In the data rows, zero lies at 7.5, halfway between 7 and 8.
Here are some numbered points:
 4  9  7 10 12  5  5  8 0
6 8 8 8 8 7 6 6 1
7 7 8 4 3 9 7 7 2
10 10  6  1  2 13 13  4 3
 8 10 12  0  0 13 11  0 4
 4 13 10 13 11  4  5  7 5
 2  5  0  9 11  1  9 15 6
8 8 9 9 8 7 6 6 7
 6 10  9  6  6  8  7  5 8
11  4  6  9  9  7  8 10 9
 8  3  8 10 10  6  7  9 10
 6 12 10  8  8  5  7  7 11
7 9 8 8 8 8 7 7 12
 8  4  7  7  8  9 10  9 13
9 5 5 6 8 7 8 9 14
 9  6  8  9  8  8  9 10 15
7 6 7 6 7 8 7 7 16
10  5  5  6  6 10 10  9 17
8 7 7 8 8 7 7 8 18
 7  9 11  2  1 12  6  2 19
11  4  6  6  7 10 10  9 20
8 3 7 9 9 6 7 9 21
 7  8 10  3  4 10  7  5 22
 8  5  5  3  3 10 13  6 23
 3 11  9 12 10  4  4  7 24
7 7 8 8 8 8 6 7 25
Which point above is nearest to each new point? Its number follows each.
7 6 7 5 6 9 9 8 16
 6 13 10  7  8  4  7  8 11
8 7 7 8 7 8 8 8 18
 4  5  0  7  9  4  8 13 6
 8  4  5  7  8  8  8 10 14
6 8 7 9 9 7 6 6 1
 9  5  8  5  3 10  7  7 2
 6 11 11  6  7  8  5  2 8
 7 13 14  0  0 15 10  0 4
7 5 8 6 6 8 6 7 16
11  3  6 10 11  8  7  9 9
12  2  7 10  9  7  8  8 9
6 8 8 8 9 7 6 6 1
 7 15 15  0  0 15 15  0 4
11  8  5  1  4 13 14  5 3
 8  6  8  4  5 10  8  7 2
9 6 8 6 6 8 6 7 16
8 3 7 9 8 7 7 9 21
 7 14 15  0  0 15 12  0 4
 7  9 10  4  4 10  7  4 22
9 4 6 9 8 7 7 8 21
11  3  5 10 10  7  9 11 9
8 8 7 9 9 6 6 9 18
 8 11 12  8  8  7  6  8 11
9 6 7 9 9 7 6 8 18
 7  7  7 11  9  6  6  9 18
 6  9  7 10 10  5  6  9 0
 7  9  6  9  8  6  7 11 18
 6  7  2  9  9  2 11 15 6
10  5  6  9  8  8  6  9 9
9 6 8 7 5 9 6 8 16
 9 14  0 12 15  0 13 12 6
 5 13 13  6  6  8  5  0 8
7 9 9 6 7 9 6 5 8
12  5  2  9 10  6 11 11 9
 6  4  1  9 11  2  8 14 6
